The same turns and mirrors carry the whole set onto itself, and each row onto the other rows of its family. Which rows share a family with each named row? Give them in list order.
These 32 rows form 4 families of 8 rows each.
levo: [ 17.2   2.7  -9.7  -6.3 -14.3 -25.0 -27.4   1.1]
viro: [ 33.3   6.4   5.4   7.9   0.5  10.7   8.7 -21.5]
rira: [ 18.3 -10.2 -24.8  -1.8   6.5 -26.9  20.6 -24.5]
kuv: [  3.3 -19.1  -5.7 -11.5  18.4 -10.6  14.8 -41.2]
Lusi: [ 20.5 -30.5   7.9  -2.7  -8.5 -40.6 -12.3 -28.5]
bofoz: [  1.9 -32.1  -5.5 -15.0  -5.9 -29.1 -17.1 -38.3]
gobad: [ 34.7 -17.4 -20.3  -0.8   1.3 -33.2  13.4 -24.4]
kek: [ 30.8  -2.6  -5.4   3.0 -20.2 -10.3 -31.3  -1.4]
fuz: [ 14.9 -30.0  18.8  11.2  -3.7 -28.3  -7.1 -15.9]
Vimog: [ 48.0  10.1   0.7   2.1  -0.6  -3.3  -3.5 -22.1]
vapa: [ 34.1  11.2   5.4   4.7  15.5   1.7   0.8 -17.6]
vuli: [ 16.2  -9.6  -7.0   0.9  18.6 -14.9  18.3 -40.9]
kele: [  0.3 -34.3 -15.1 -10.7 -17.4 -24.0 -17.3 -24.5]
rut: [ 18.5 -26.0  -2.9  -3.2  10.4   2.6  12.3 -45.0]
fus: [ 21.3  -5.7   0.4   0.5 -19.8  -9.1 -21.8   7.6]
kitiv: [ 19.3 -11.7  -7.8 -10.7 -21.6  -7.0 -34.3  -1.1]
Dezi: [ 21.2 -33.1  18.0   4.8  -7.5 -24.7 -15.4 -32.5]
sipo: [ 24.1 -18.8  -9.4  -2.7   3.3 -33.8  22.8 -13.2]
memu: [ 23.0 -27.2  17.3   0.6   3.8 -33.2 -22.1 -29.7]
zubi: [  0.9  -3.9   7.5  -7.8  -5.4   9.9 -31.3 -18.6]
sutav: [  5.0 -29.0 -16.4 -16.4  -4.7 -32.5 -23.8 -22.8]
povus: [-12.7 -31.9 -11.8  -8.8  -3.3 -19.8 -13.5 -22.7]
degef: [ 11.3  -4.1  -1.5  -5.9  -7.6   9.2 -39.0 -27.6]
biza: [36.1  9.6 -6.4  7.4  3.3  7.6  1.0 -6.0]
tosu: [  4.2   3.7  12.0  -4.2   4.4  -3.0 -35.7 -27.5]
suf: [ 14.5   9.8 -30.9 -12.1   4.7   0.3  -0.4 -11.9]
bamiz: [ 28.8 -25.1 -22.9  -0.5  -8.2 -17.4  19.9 -16.8]
dobu: [ 20.5   9.0 -30.3 -17.9  -0.2   7.8  -9.7 -27.3]
bezo: [ 15.1   4.1 -29.8  -8.4  -9.2   9.3   5.5 -14.9]
loz: [ 14.1   8.1 -20.2  -5.2   5.9  18.4  -3.5 -15.3]
Nuko: [ 13.3 -19.4 -12.8  -8.2  16.6 -12.2   7.4 -50.2]
dofuv: [ 18.0 -10.2  15.0  -4.6 -10.8   4.5 -38.0 -17.3]

Which other rows belong to the same family as kuv? viro, kek, sipo, memu, sutav, degef, bezo
Which other rows belong to the same family as bofoz? rira, Lusi, vuli, kitiv, biza, loz, dofuv

The same turns and mirrors carry the whole set onto itself, and each row onto the other rows of its family. Which rows share a family with each named row? Give them in list order.
These 16 rows form 4 families of 4 rows each.
Fisil: [-22.1 -17.2 -32.3   6.4 -25.4  18.4   7.4   2.7   1.2  -0.6 -25.0  17.1
  -7.2  11.6  -0.6  -3.9 -55.1  19.3  -4.6   2.9]
pipo: [ 26.9 -12.5   5.1 -12.1  -5.8   0.6  28.1  24.7  16.7   9.1 -62.0  34.2
 -17.2  11.2  -2.0 -15.5 -29.5  31.0  24.2   0.9]
fizuv: [-17.6   9.6  -3.9   2.9  -8.1  12.5  11.2  12.5  36.7  35.5 -25.9  59.3
  -8.7 -18.3 -30.5   4.4 -32.2   6.5  10.9  24.0]
disem: [-27.2   5.5 -11.7   0.0 -24.6   9.0   9.4  10.5  31.2  25.3 -24.5  50.5
  -2.6  -1.2 -20.8  -2.6 -47.0  21.6   1.9  36.1]
besu: [-14.8   0.9   0.9  21.1  17.0  24.6  -0.2  26.3  17.3 -20.9 -26.2  10.6
 -11.5   9.5 -15.0  10.4 -19.2  26.6 -13.6  -5.5]
gaviv: [ -5.4   1.3  -7.9  14.1  15.2  21.6  -0.4  19.4   8.0 -23.4 -20.8   4.9
   2.7  10.1  -3.9   6.5  -8.6  30.1  -9.5  -0.7]
vapo: [  3.7   3.3  -3.3  13.3  26.5  23.1   1.0  17.0   8.9 -15.2 -16.9   9.5
   1.7  -3.3  -6.6  12.3   0.9  21.2  -1.9  -7.2]
fipi: [ 27.3 -11.4   4.8 -10.4  -2.2   2.7  29.0  25.6  18.2  11.1 -62.8  36.3
 -17.5  11.1  -3.2 -16.7 -30.3  32.1  24.6   0.6]
rig: [-14.5   4.0 -18.1  -9.3 -21.9   3.8   5.6   1.0  18.5  25.8 -16.6  41.0
  19.1  -5.3 -11.1  -6.4 -28.1  22.6  10.5  38.2]
zep: [ -4.6   4.0   4.4  21.5  29.0  26.6   1.6  23.3  21.2 -13.7 -24.2  16.1
 -12.7  -1.7 -16.9  15.9  -6.8  16.6  -6.2 -11.1]
fon: [ 28.8 -12.1   1.8 -13.6  -4.8   0.1  28.2  22.8  15.5  10.5 -60.0  33.9
 -13.2  10.4  -1.4 -14.2 -27.8  32.8  24.0  -0.5]
Tipef: [-21.4 -10.6 -10.5  18.1  -6.6  30.1  13.8  13.2  22.5  12.5 -32.3  36.2
 -34.4  -4.4 -20.5   7.5 -57.6   0.7  -3.4 -12.7]
gagis: [  5.4 -14.7 -34.6  -3.5  -7.8  18.3   8.2 -10.7  -8.2   9.8 -14.3  16.7
  12.7 -14.1   5.8  -1.3 -19.0   3.3  16.7  -3.1]
vorer: [  4.6  -7.4 -14.1   8.7  11.3  29.5  13.7  -1.3  13.3  21.7 -21.8  38.7
 -16.7 -30.6 -15.0   9.3 -23.0 -15.5  17.3 -21.2]
vubo: [ -2.4   9.5 -11.5  -6.0  -7.8   9.2   9.6   0.3  24.7  34.5 -14.8  52.3
   9.8 -23.8 -19.0   0.7 -16.2   6.0  20.6  28.0]
ruliv: [ 29.7 -12.0   4.8 -13.3  -1.9  -0.1  29.8  24.5  17.5  12.7 -63.1  35.1
 -14.4   8.6  -4.9 -15.8 -26.2  32.4  26.6  -0.7]

Which other rows belong to the same family as pipo? fipi, fon, ruliv
Which other rows belong to the same family as Tipef? Fisil, gagis, vorer
Which other rows belong to the same family as vubo? fizuv, disem, rig

